Families of rows that turns and mirrors carry onto each other, the same ones carrying the whole set onto itself: the rest of each named row's family, in list order:
4 families of 8 rows:
monub: [-0.37 -0.60 -3.62 -2.51  1.03  1.68  0.14  2.91]
degi: [ 1.64 -0.63 -0.10 -2.00 -1.66 -0.94 -1.08  1.88]
vumen: [ 2.21 -2.48 -2.34 -0.03 -0.73  0.03  1.83  1.12]
dafin: [ 0.64  0.57  0.22  1.50 -3.35  1.58  0.09 -0.99]
pid: [ 0.76  0.12  1.61  0.72 -2.27  1.39  1.16 -0.15]
dilo: [ 1.75 -1.09 -0.91 -1.35 -0.83 -0.70 -2.39  1.06]
Kip: [-1.42  0.56 -2.71 -1.10 -3.09 -0.45 -0.08 -1.20]
kamag: [-0.44 -0.12 -4.63 -2.69  0.04  1.35 -0.43  2.11]
banat: [ 0.37 -0.46 -4.17 -2.89 -0.44  2.64 -0.29  2.76]
Poga: [-2.49 -0.73 -3.09 -1.25 -2.69 -0.23 -0.03 -0.05]
kabe: [ 0.92  0.09 -0.26 -1.94  0.35 -0.82 -1.88  1.42]
luzu: [-1.31  3.13 -0.92 -1.76 -0.88  1.94 -1.62  0.79]
semas: [-1.73  2.21 -0.57 -0.85 -1.35  2.29 -2.17  2.15]
bubud: [ 2.40 -1.71 -2.92 -0.11 -1.43 -0.25  1.91  1.30]
mufez: [ 0.92 -0.21  0.21 -2.12 -0.69 -0.51 -2.14  1.21]
limer: [-1.38  0.61 -3.34  1.00 -0.65  4.21  1.31  0.06]
Mena: [-0.15  0.42  0.76  1.84 -1.86  0.60  0.53 -0.80]
vil: [ 1.85 -0.10 -0.86 -0.41  1.09  4.02 -0.30  2.37]
sali: [-1.62  0.16 -2.56 -0.61 -3.40 -0.79  0.49 -0.41]
Vol: [ 1.63 -0.58 -0.73  0.11  0.79  3.73  0.30  3.11]
sas: [-0.67 -0.12 -3.16  0.88 -2.64  4.02  2.12  0.58]
vova: [-0.53 -0.12 -5.08 -1.70 -0.03  1.89 -0.92  2.08]
rubi: [-0.68  0.21 -3.66  1.10 -1.60  3.77  2.33  0.72]
guso: [-2.15  1.69 -0.46 -0.90 -0.87  3.54 -1.71  0.64]
zuden: [ 0.68  0.08  1.22  1.64 -2.30  1.94  0.66 -0.14]
Nak: [ 1.93 -0.29  0.43 -0.80  0.38  4.15  0.00  1.32]
ludig: [-1.65  0.28 -3.87 -0.16 -2.70 -0.89  0.18  0.62]
nuzot: [-1.98  2.47 -1.10 -0.97 -1.59  3.24 -1.60  0.83]
bufek: [ 1.55 -3.12 -2.53  0.68 -1.41  1.31  1.82  1.18]
gef: [-1.49  1.04 -2.52  0.31 -1.50  3.91  2.62  0.83]
Muvil: [ 2.79  0.76 -0.33  0.18  0.46  3.46  0.16  2.05]
kode: [ 1.98 -2.21 -2.84 -0.21 -0.95  0.95  2.38 -0.19]

Which other rows belong to the same family as sas? pid, Kip, kabe, bubud, Vol, vova, guso
Which other rows belong to the same family as kode? dilo, banat, Poga, semas, Mena, gef, Muvil

Families of rows that turns and mirrors carry onto each other, the same ones carrying the whole set onto itself: the rest of each named row's family, in list order:
4 families of 4 rows:
R: [ 0.38 -1.56  0.15  1.83  0.25 -1.64  0.39 -3.16  1.18  0.13  1.28 -1.66]
P: [ 0.27  0.27  0.17  1.10  1.16 -1.89  0.86 -2.84  2.42  0.43 -0.06 -1.87]
C: [-0.92 -1.82 -2.39 -2.13 -0.01 -1.10 -1.10 -0.34  1.15 -0.70  0.90  0.23]
K: [ 0.89  2.20 -0.04 -0.70 -0.92  3.24 -0.76  3.26  0.26  0.56  0.77  0.57]
E: [ 3.32  3.43  1.96  1.17 -0.98  1.93  0.57 -1.24  0.73  0.33 -0.74  0.55]
Y: [ 0.15  2.42  0.66 -1.13 -1.75  2.39 -0.60  2.83 -0.68 -0.88  1.27  1.02]
W: [-0.58 -1.83 -1.87 -1.71  0.53 -1.66 -1.47  1.01  1.38 -0.43 -0.09 -0.13]
L: [ 2.42  2.84  1.49  2.10 -2.51  2.14  0.84 -1.53 -0.37  0.38 -0.03  1.05]
Q: [ 0.43  1.93  1.14 -1.14 -2.15  2.41 -0.49  3.25 -0.70 -0.57  1.42 -0.14]
M: [ 3.52  2.03  1.92  1.50 -2.43  1.54  1.06 -0.94 -1.06  0.67 -0.52  0.65]
G: [ 3.14  2.45  1.25  1.08 -2.79  1.87  0.78 -1.80 -0.55  0.43 -0.86  0.74]
D: [-1.01 -0.71 -3.12 -1.45  0.93 -0.87 -0.99  0.75  1.47  1.06  0.46 -0.55]
N: [-0.10 -1.72 -2.84 -1.66  0.53 -1.60 -1.24  0.39  0.82 -0.73  0.50  0.46]
T: [ 0.35 -1.66  0.31  2.04  0.58 -1.03  1.28 -2.64  1.96 -0.19  0.62 -1.72]
F: [ 0.87  1.22  1.21 -1.56 -2.27  2.63  0.32  3.22 -0.30 -0.51  0.73  0.84]
X: [ 0.60 -1.62  0.19  1.96  0.04 -1.43  0.56 -2.62  2.23  0.54 -0.24 -1.77]

Which other rows belong to the same family as C? R, M, F
Which other rows belong to the same family as K? P, E, D

